Each path below is one point turned by a fixed rotation once a step. After each direction that follows a path, write how fast that rotation turns it, in deg/step (0 if it stays still).
Each turn is a multiple of 5 degrees from 10 to 175, or 0.
Each row of a path follows its step; steps can be skipped.

step 0: [-1.08  0.70  4.10 -1.66  0.62 -0.71  0.30 -0.03  0.88  0.68 -0.63  0.29
  0.66 -0.60 -2.24 -1.49  0.57 -0.71  0.33 -1.90 -2.32  2.69 -1.97  1.30
 -2.41 -0.94 -1.58 -1.35  3.94  1.36  2.12 -0.07  2.30  0.47  3.11  1.59
  1.36 -0.51  0.73]
step 2: [ 0.48  0.46  0.57  2.57  3.00 -1.80 -0.93  0.22 -2.17 -1.92 -1.88  0.04
  0.66 -2.65 -2.12 -1.20  0.54  1.95  0.44  1.40 -0.50  1.99  0.53  0.06
 -1.24 -0.11 -1.23  1.87  1.12 -2.21 -0.81  0.78  0.16  2.19  2.57  2.80
  1.35 -0.57 -3.98]
step 3: [ 3.43 -0.53  0.66 -1.28  0.91 -0.20 -0.16 -1.83 -1.25  1.65  0.11 -0.50
  0.58 -0.36 -3.56 -2.48 -0.27 -3.23 -0.28 -0.05 -1.42  1.16 -1.90 -3.04
  0.98 -1.33 -0.20  1.59  0.72 -0.76 -0.16 -0.84  3.43 -0.33  2.86  1.27
  1.66 -2.44 -1.39]
step 5: [-0.62  0.59  2.88 -1.28  0.91 -0.49  1.10  1.27 -0.90 -0.96 -0.94  1.51
  0.82 -0.86  0.58  0.70  0.16  3.47  1.12  1.93 -2.04  2.02 -0.69 -2.65
 -0.43  0.26  1.28  2.19  0.42 -2.61  2.75  0.36  4.53  1.42  2.31  1.77
  0.57  0.36  0.85]
step 6: [-2.62 -2.03  0.77  1.56  0.44 -0.18  0.19 -2.32 -1.71  0.82 -0.81 -0.08
  1.29 -2.65 -0.35 -1.71  1.25 -1.92  0.93  0.74 -1.77 -0.93 -2.66 -1.44
  0.89  0.79 -1.14  1.73  0.39 -3.55  2.08  1.47 -1.21  1.51  3.64  2.65
  1.09 -0.97 -1.53]
step 7: [ 2.84 -0.97  0.02 -0.11  0.26  0.72  1.23  0.43 -0.02  1.54  2.13  1.51
  0.03 -1.40 -2.99  0.10  1.09 -0.28 -0.90  2.16 -1.53  1.02 -4.47  0.42
 -1.16 -0.61  0.78  2.24 -0.80 -2.60 -1.49  2.52  2.08 -0.05  0.05  1.06
  0.18 -0.72 -4.22]
step 8: [ 0.06 -0.25 -0.86 -3.21  0.88 -2.79  0.59 -0.58  0.34 -0.07 -0.77  2.43
  1.36  0.20  1.14  1.56 -2.74 -0.84  0.45  2.14  0.93  2.25 -2.86 -0.72
 -0.53 -0.89  0.50 -1.30  0.23 -0.12  1.60  0.21  2.27 -0.88  4.29  2.46
  0.43 -0.86 -3.26]
step 9: [-0.71 -0.04 -0.63  1.18 -0.98 -2.75  1.19 -0.26  0.88 -0.94  0.72  1.54
  1.48  1.33 -0.11 -1.02  1.08 -1.38  2.36  2.26 -3.19  0.94 -4.30 -1.82
  1.03  0.07  0.56  0.69 -0.57 -0.36  2.93  0.07  2.79  3.91  0.62  1.13
  0.72  1.64  1.28]
step 10: [ 0.13 -2.22  0.30  1.34  1.00  1.74  0.36 -1.06  0.78  1.06  0.96  4.38
 -1.42 -2.61  2.98 -0.51  2.04  0.55  2.58  0.59 -2.85  1.93 -1.96  0.41
 -0.86  1.15 -0.05  0.49  0.67 -2.14 -1.15  1.50  0.21  0.72  3.31  1.90
  0.96  1.08 -0.67]
step 11: [-0.31 -0.52 -0.90  0.34  0.37  0.61 -1.44 -0.87  0.61  1.15 -2.92 -0.08
  0.72 -0.15 -0.31  1.07  1.17 -0.30  1.62  3.26 -0.94  0.11 -3.09 -1.13
  2.53 -2.02  2.13  0.63 -2.65 -3.18 -1.92  1.26  2.00 -1.69  2.63 -0.04
 -0.23  0.99 -3.57]
Directions:
[ 0.29  0.40 -0.31 -0.24 -0.36 -0.18  0.78 -0.53 -0.27  0.07  0.80 -0.51
 -0.25  0.33  0.29 -0.48 -0.71  0.65  0.13 -0.42 -0.20 -0.89 -0.31 -0.22
 -0.75 -0.43  1.04  1.31 -0.60 -0.19 -0.81 -0.48  0.46  0.04  0.73 -0.59
  0.27  0.15  0.59]  175
[ 0.00 -0.55  1.56 -0.47  0.15 -0.81 -0.74  0.02  1.01 -0.48  0.71  0.10
  0.13  0.85  0.61  0.61  0.00 -0.05 -0.21 -0.35  0.37 -0.32 -0.59  0.07
 -0.06 -0.36  0.44  0.14  0.23  1.00  0.56 -0.78  0.43  0.55 -0.10  0.08
 -0.51 -0.31 -0.16]  85
[-0.48 -0.16  0.22  0.81 -0.38 -0.66  0.00 -0.85  0.38  0.02 -0.74 -0.47
  0.49 -0.07  0.53  0.05 -0.65  0.08  0.09 -0.28  0.56 -0.20 -0.21  1.30
 -0.83  0.45  0.30 -0.58  0.66 -0.22 -0.19 -0.09 -0.70 -0.04  0.45  0.36
  1.47  0.16 -0.50]  170
[-0.86 -0.85  0.77  1.22 -0.74  0.43 -0.75 -0.05 -0.73 -0.42 -0.17  0.34
 -0.15 -0.76  0.24  0.53 -0.04  0.47  0.26 -0.64 -1.22 -0.26  0.38 -0.09
 -0.30 -0.13  0.32 -0.02 -0.03 -0.18  0.41  0.45  0.20  0.10  0.48 -0.82
 -0.68  0.55  0.15]  80
[ 0.18  0.59 -0.97  0.08  0.14 -0.19  0.58  0.03  0.13 -1.38  0.69 -0.16
  0.04 -1.01 -0.82  0.57 -0.29 -0.04 -0.89 -0.36 -0.35 -0.27 -0.90  0.17
 -0.78 -0.46  0.00 -0.79  0.03  0.33  0.59 -0.02 -0.65  0.16  0.34  0.32
 -0.70 -0.14 -0.31]  55
[ 0.27  0.71 -0.26  0.55  0.81 -0.31  0.02 -0.91  0.46  0.47  0.30  0.26
  0.11  0.59 -0.17  0.31  0.63  0.27  0.03 -0.89  0.10 -0.42 -0.05 -0.21
  0.06  0.13 -0.85  0.30  0.09 -0.24  0.79  0.98  1.20 -0.32  0.74  0.28
  0.05  1.03 -0.75]  0
[ 0.76 -0.32  0.54 -0.41  0.21 -0.45  0.16  0.29  0.14  0.37 -0.41  0.75
 -1.26 -0.33 -0.15 -0.16  0.13  0.10 -0.29 -0.67 -0.08 -0.57 -1.10  1.25
  0.59 -0.12  0.27 -0.44  0.23 -0.46 -0.52  0.82  0.03 -1.05 -0.09 -0.29
 -0.23 -0.17  0.72]  110
